Some points:
[-21  12  13 -37   6  16 -34  53   5   0 -39 -32  76 -10  59  27   7  27  34 -13  15  15  25 -24
  44   4  -3  26 -26   2  34   2  48 -10   4 -36 -38 -56  19]
[-34   1 -31  45 -44 -31  14  -5 -80  33 -42  35  26 -77  -4  39 -15   3 -85  -3  18   4 -38  24
  22  13  -1 -12 -35  22   0 -13 -12  -6  31 -34  18  29   0]
[ 18  15  -2 -17  45 -27   4  33  -3 -24  14  -3  56  27  17   8   5  -2 -22 -44  25 -16  -4  29
   5  78   7 -34  73 -39 -13  16 -34 100 -23 -12  -9  61 -26]
[  1  -4  22 -44  35 -29 -13   2 -13  37 -20  20 -41  27 -12  -2   1 -99 -50  28 -46  15 -26 -40
 -47 -19 -50  17  46 -10 -17 -17  18 -17  17 -27  -3 -21   1]
[  2  -8  39  15  56 -19 -50 -15 -80  18  16  24   2 -16 -46  21 -28   5 -12  39  34   6  14 -10
 -12 -64  20  68  16  14  18  41  52   2  37 -26 -23  62 -20]
[ 68 -25  -3  41 -30  11 -51 -20 -53 -52  18   7  -6  49 -59  19   9   9 -42   2  32 -45  23  10
 -31   6 -19  57  32 -20  66 -39 -29  20 -44  25 -11 -21  -3]
[ -3  17  18 -49  17   9  44 -63 -26  74 -11 -44 -50  -6 -29 -14 -13 -21   4  -4  68  25  26  26
  25   1 -16 -33 -26   5 -22 -13 -44  -6  -3 -61  10 -14 -57]
[-22 -35   5 -48 -30  21  15   4  40 -80 -13  -2 -39   4 -26  22  31 -19  46 -82  25  20  -6 -12
 -45 -26  33 -19  66  26  54  39 -22 -10 -30 -26 -38   8 -26]
[ 32  13  24 -10  45  33   6  35  -1  -9  -2 -24  23 -49 -16  -3  20 -78 -16  -7  15 -44 -53 -37
 -30 -33 -10 -45 -59   2  46  22 -11 -16  26   7  33  -1 -66]
[-15   0 -19  -8  13  -4 -44  10 -13 -47  21  11  49  -4  29 -15  20  67  24  55  13  57  26  -6
  33 -27   7  -6  27  30 -32 -48 -10  34  -7  84  76  37 -29]
[ 14  -9  -3 -68   2  25  18 -42  14  29  -5 -29   0 -19  81 -26 -13  33 -23  16 -51 -11  46  18
 -46  -8  45  -9  29 -51  -4  62 -27 -24 -32  38  16  39  62]
[ 13 -18  -9  44  30  14  14 -48 -11 -77  21  -6 -14  34  18  -7   2 -31  -8  25  -8  20  37  33
  39 -24  -1 -26 -56   9   4  -7   3  60 -25 -28  13  42  71]
[ 18   2 -29  63 -25  75 -16 -58  44   1 -62  36   9  34  52  31  10 -26  -4  10 -37 -35 -27 -44
   5 -30  11 -65   5  18 -21  68 -67  -8   9   3 -37  -9  22]
[-22  27   6   8  37  -7  36  51 -33  23 -56   8 -30  13 -44 -13   5  25 -33 -20 -14   4 -15  -6
 -28 -45 -26 -22 -43  28 -27  20  19   9   3 -14   7  -8  57]
[-43  -5  38   5 -61  29  12  19  47  21  17 -14 -12 -29  11  21 -27 -31 -19 -52  42 -21  51  -4
  13  33 -15  -4  60  30 -29   7  28  28   2  24  66  26  29]
[ 23 -43 -26  23 -22   7  28  45  41  31  -2 -15  25  21  -8 -17  -4 -22  74  47   2 -66  29  56
  40   7 -30 -35  38 -23  39 -36  11 -60   3 -53  -6  43 -34]
[ 11   1  13   4  28   3   0 -45  -1 -14   6 -10  46   9  -6  10 -17   3 -10 -32 -39  45 -48  34
  31   3  14  40 -71 -48 -12  31  53  41 -20  14 -55  31 -55]
[-17  34 -16  -5  45   3 -19  18  14  -3  34 -10   9  -2  20   1   4   2  19 -80 -39 -48  77   2
  14  11  32   5 -14 -47 -29   1 -31 -93 -46 -25   1 -27 -20]
[-14 -49   7 -11 -15   0  29 -41  -3  61  24   7   6  13  10  -6 -30  21 -10 -60  22 -21 -85   2
 -31  -4  32   0 -13  37   3 -64  38  32 -34  18 -45  -3  23]
[-67   8  47  25  46  42  37 -29  -2  72 -18  -4 -22  -1   3  38  40 -16   1  43 -24  14 -31  27
  14  -8  53 -13  25 -45   5 -29  20  34  14   6 -67 -65 -27]
[ 21 -24 -48   0 -15 -96   5 -21 -28 -12 -19 -64   7 -11  28  -2 -15  -4 -32  23  67 -27  27 -23
  43 -16 -27 -49  44  18  -5  40  64  -4  21  48 -78   7 -53]
[ 26 -24  19  24 -32  17 -63  -3   7   3 -19 -94 -10  -7 -16  33  27  -3  63  22  29  35  11 -26
  12  15 -21  60   6  -1  -2  55   8 -34 -17  22  35 -29  57]
[ 40  28  13 -23 -23  -4  21  29  43   4 -56  -1 -71  32  10  10  50  30   9  34 -22   4   6   0
  13  69 -25  42 -25  10  11  30 -32  25 -16  23  18  19 -41]
[ 10 -12 -23  -7  62  14 -11 -82  12  27 -36 -22  -7  23  16   0  -4  49 -16 -55  43  21  16  34
 -52  25   9  -8  24  31 -15 -18  12   5  22  15  17 -24  42]
[-36 -48  40  -3 -38 -37  42   6  -6 -10  16  33 -24  19  45  17  84  35   6  18  -6  33  16 -53
  10  -6  -5  29  20 -65  39  -2  17 -38 -25  20  12  23   3]
[ 58  17 -33   6   1  10 -57 -48  -7  34 -52 -42 -25 -11  24  16  23  10  51 -15  11   9 -13  15
  -6 -54  20  -9  14   7  18 -28 -11 -30  -4  10  15  51 -19]
[ 35 -12 -12 -33  32 -14 -22  64 -25  41   8  42 -36  12  10 -35 -24 -37  18 -32   6 -63 -31  41
  -7 -57   4 -18  25  34 -76  19  34 -30 -32   4  27 -11   5]
[-27  12 -49  16 -12  16  14  11 -17   7  29  28 -37  33  24 -46 -34  10 -32  76   0  27  35  -6
 -32  20  -1  23 -16  76  59  28  -4 -40 -79  -7 -33  36 -71]
[ 15 -78 -13  32  28  40  44  12 -72   9 -89  46   1 -39 -39 -57 -23  -6  21 -22 -60 -44  -4 -32
   9  73 -14  22  -2  -4 -27 -30 -16  -9  16   2  14  -8  -2]
[-36  42 -16  16 -23  23  26  -5 -64  -9 -19  -5   6 -52  27 -34  28 -61  71   5  -2 -20 -17  24
 -38  47  71  16   6   3 -31 -12 -12  -9 -23  11   5  24   7]
[-56  -4  32 -57 -11   8 -66 -36 -20  31  33  29  15  13 -62   2 -10  -4  18  12 -54 -33  12  71
 -10  11 -30 -44 -42  37 -12   4  26  -7  22 -16 -59  33 -27]
[-16  12  -4  34 -13  94 -24  19 -42 -22  41  -6 -18   8  12 -39 -61  -9 -40  -6   3  60 -20 -14
  15  13 -75 -40  15 -49   4 -23 -18  20 -30  -2 -28 -10 -11]
[-16 -23  -6 -50   5  39  20  19  42 -23   2 -52  25  26 -15  12  -9  12 -17  71  -6 -55  37 -14
 -32 -30 -51  60 -37  16 -17  13  -2  -5  65 -17 -32  26 -16]
[ 46  44  20 -25 -10  52   2  29 -29  -1   6 -15 -12 -22  17  -2  44  26 -63  20  44 -13 -16 -11
  -6  22  30 -39 -21 -40 -55 -50  38 -17 -21  -2  -9 -13   5]
[ 30   4  -1  39 -17  -8 -34  64  42   5  16 -44 -28 -10 -13 -71 -11   0  11   0 -40  11  45 -56
  26   8  58 -14  42   8  16  19  18  10  30 -21  11 -43 -42]
[-31  18 -34  38  -6  11  12  75   4 -33   7  16 -57  25   1  60  -7  18  15  18  45 -10 -15  70
 -44  -8  44 -10 -37  -9  22 -10  29  20  75  32 -22  11  43]
[-44  33  18  59 -41 -30  24  11  16  -3 -43 -27  44  17  19  15 -32  -6  -5 -24 -54 -10  36  28
 -40 -57 -23  -7  28 -23   0  39  -7  31 -71   5  27 -40 -32]
[ 16  60  31 -69 -56 -10  26   4 -52  35   6   8  32  61 -20  17 -32 -25  48   4   0 -24   6 -10
  41  -4  -7 -52  -1 -21  24   3 -51 -52 -20  69  28 -53  68]
[-53  -4   4 -42  -8  19  -4 -31 -23 -35 -33  17 -30 -11  -5 -10   9  38   5 -22 -38 -16 -62 -36
   2 -34 -27  -2 -33  28 -10 -37  -3  32   1  16  36  23 -38]
[ 34  11  51   9 -58 -49 -73  23  41 -14 -34  -1  -3  -2 -29 -19 -58   2 -24   2 -33  90 -53  26
 -26  29  20 -16   4 -34  -3  -4  11  -9 -13 -17  -8  42  37]
[ 52 -15  59  29  38   5  62  14  24  23  18  40  -4  22   5  29 -25 -27  31  21  33  13 -65   9
   1  -2   8  39  28 -16 -53   4 -28 -20   7  66 -32 -29 -51]
[-46  34  42  10   8 -15  19 -34  39 -75 -54  -2  14  69 -28 -51 -38 -17 -12  -4  50 -37   4  12
  38   0  79 -15 -22 -33 -81  20 -22 -38 -14  25  17  -6 -15]
[-25  61 -12  34 -28 -31  -9  24 -13  -9  66 -26  25  72  29 -19  23  14 -27 -45  -6   4 -22 -23
 -34  16  14  -9 -17   9  50  -2 -86  -3  14  -7  -4 -11   9]
[ 29  39 -27 -20  15  57 -14 -15  -2  19  22  63  30  13  18  53   5 -14 -32 -22 -30  -1   3   1
  28  55  22  17  -6  69  43   9  23  39 -20   6  80 -34 -21]
[ 33 -16  -3   0 -62   7   9 -55   7   6   9 -31 -31  -8  -7 -72  16  21  12  30 -21 -35 -21  55
  -9 -38 -29  18  19 -19 -14   6  61  22  27 -33  25 -42  10]
[-54 -29  34   4   3  -3 -48  54  19 -51  -3 -67 -31  -5  35  65 -13  41  -8  14 -45 -30  -9  35
  24 -21 -16  -1   8  11  22 -48 -21 -33 -45   5  26  32  -1]
[-27 -10 -12  20  17   2   0  48  67  27 -35  26  25 -36 -30 -22  62  18 -22 -38  13  36  45 -14
  32 -28  10 -16  23  49  14   1 -37  25  20  18   7  34  27]
[-17  16 -22  13 -26 -50  11 -44  56  11  48  33  25 -32  37  14 -16 -21  32  27  10 -17 -81 -30
 -42 -15 -43  -7   1  29 -48 -34   0   8  -4 -44   5 -42 -16]
[-23   9   6   4  -1   4 -10  -6  27  39  16  34 -21 -83 -79 -23   2  64  23  27  60 -46  -8   5
 -52  10 -17   0 -32 -45  56  23  20  77 -24   8   4  -6   7]
[ 45 -35  35  -7   8 -58 -37 -13  -7  -6  -2  45 -32 -24  47  32 -31  59  -9 -12  -8  -5  43  14
 -32  21  36 -41  15  -1 -28  10 -83 -31  33 -38   6 -75 -42]
[  9  35  46  36   7 -40 -17 -15  28  58  37  12  -6  53   1 -65  34 -36  -1  -4 -11 -26  -9 -38
  23  15  28   8  -8  27   0 -19 -14 -52  48  -7  -1  51  -7]
[ 41  30   2  -3   7 -31 -22  -1  11   3  25  33  55 -97  -4  -2  55 -23 -23   2   7  14  -3  51
   2 -21 -15  11  -7 -16 -18  19 -48 -61  13 -29 -30 -15  37]
[  7  44  31 -16  10  -5  29 -38 -42 -32  29  20  16 -24  -4  13 -51 -15  35 -22 -29  30  14 -41
 -39  13  16 -12  -8 -41   0  13  30   7 106 -21  -2  40 -35]
[ 15 -33 -65 -19 -34 -29  -3  -4  16  -1   0  -8  49  62 -25  35  33 -35  -6   4  -9   3  33 -60
  20  -9  42 -50 -29 -68   5 -50  10  -7   1 -29  33   0   5]
[-38 -59  -9  23  45  -5 -60  36  22  46  17  -2  22  21 -29   6  16  15  15  46  36  -3 -16 -31
 -30  16 -17  29 -24 -31 -44  37 -18  38 -48 -74  31  10  28]
These points spread out most along one direction. Take the direction at right angles to it along which they spread out most. Then take the direction at right angles to both along which they spread out most. Go by this last direction. For each point below, how far along it does it lie, from 0 to 99? The average is 50, and the first point in the table lies past the average. One standard deviation of the points above along it is 16.
[ -9  -9   7 -28 -26   1   6   9 -16 -26 -35  13  77  35  -3 -24   0  15  23  66  23  28   2   6
 -18  30  15 -11  16  27  28 -18  55   7  38 -57  -9 -44  19] 57
[  2 -63  -4 -29 -23  34 -16  12  -5  35  57  25  35  14  41 -40 -16   6  43 -20  45  47   1  16
  22 -74 -34  12 -54 -19  26  -4 -14  11  34 -10  -7 -30 -31] 61
[ -35   -4 -110  -56   38  -11  -16  -31  -23  -20   21  -21  -20  -10  -72    5  -20   24    0
    3  -21  -10 -107   -4   58   28   25    9   63    6  -24   40  -25  -14   21   21   -4  -12
   17] 44
[ 35   6  15  11  36  24  67 -14  52 -21  35  -3   5 -43 -36  44 -84  27 -22   8  29  -1  -2 -52
  35   6  29 -19  -6  17  12 -13  -6 -40 -35  -9  30  32  58] 41
[ 54   1 -15  14  45 -26  32  -3 -25   8  13 -11 -27   9  44 -31 -29   2  53 -25   2 -39 -20 -37
  -4 -19 -38  39 -23  38   9 -21 -30  41  43  -2 -53  12  53] 54
[ 23 -18  32  -9 -34   2  48  15 -47 -53  56   9  -7  -9  38   7  70   7  -8 -17   9  32   7 -23
   7  -6  21  13   1  24 -14  33  33  19 -37 -48   8  29  33] 41
[ 29 -30   2  11  40  -5  51   4  29 -10  42 -49  55  -4 -50 -31  40  31  -6   8 -33  44 -20  34
 -32   8 -62  -2   0  22  29 -11  12 -40  26  32  17 -48  -6] 61
[ 26  39 -65  46  -1 -30  15  -2 -23  17  19   9 -39 -15 -52  61  11   3  18 -26 -38  54  10  -8
 -39  10 -33 -48 -39   9 -30  18  50   8 -26  69  16  11 -30] 37
[-13 -15  51  20 -29  -8  25 -39 -10 -37  44 -39 -12 -29 -11  51  37  16 -37  16 -54   2  30  16
  44  21  -4  10   3  51 -25 -15 -12  49  -2  -6   8 -13  19] 38
[-47 -64 -25   1 -35 -11 -44  -1   1 -30  -3  -6  -9 -22  38   1  -6 -52 -26 -15  28  25  48  -7
 -47  78 -49  54 -40 -27   9   9  15  14  25  71  14  -9   3] 45
[-20  19 -12   3  60 -30 -28  -1  36 -16 -24  20 -38  -3  47 -38   7 -53  -3  -2   8 -11 -16  32
  92 -21 -28  22  16 -52  80  15   9 -17  22  -4  48 -25  25] 60
[-31  13   5  14  27 -20 -34 -16  25 -65  -6  48 -23 -30   2  -6  23   3  22  -3 -10   6  77 -37
  20  36 -19 -15   9  36   4 -37  45  -6 -56  21 -60 -22  47] 45
[ 16  15 -29 -47 -19 -51  30  44  22  46 -23  -9 -18 -41  -1  -2 -59 -27 -26  32 -48   2  26  -7
   9 -33  63  54 -14  -9  20 -45 -50  42   4  24 -43 -22  21] 54
[ 11  54 -39  -2 -33  54  42  27  30 -15 -56  40   2  20 -34   8   5  30 -13 -49  23  32  19  24
  29 -11 -39  81  39  -9 -32 -22  27  -9  43 -20 -14  18   0] 46
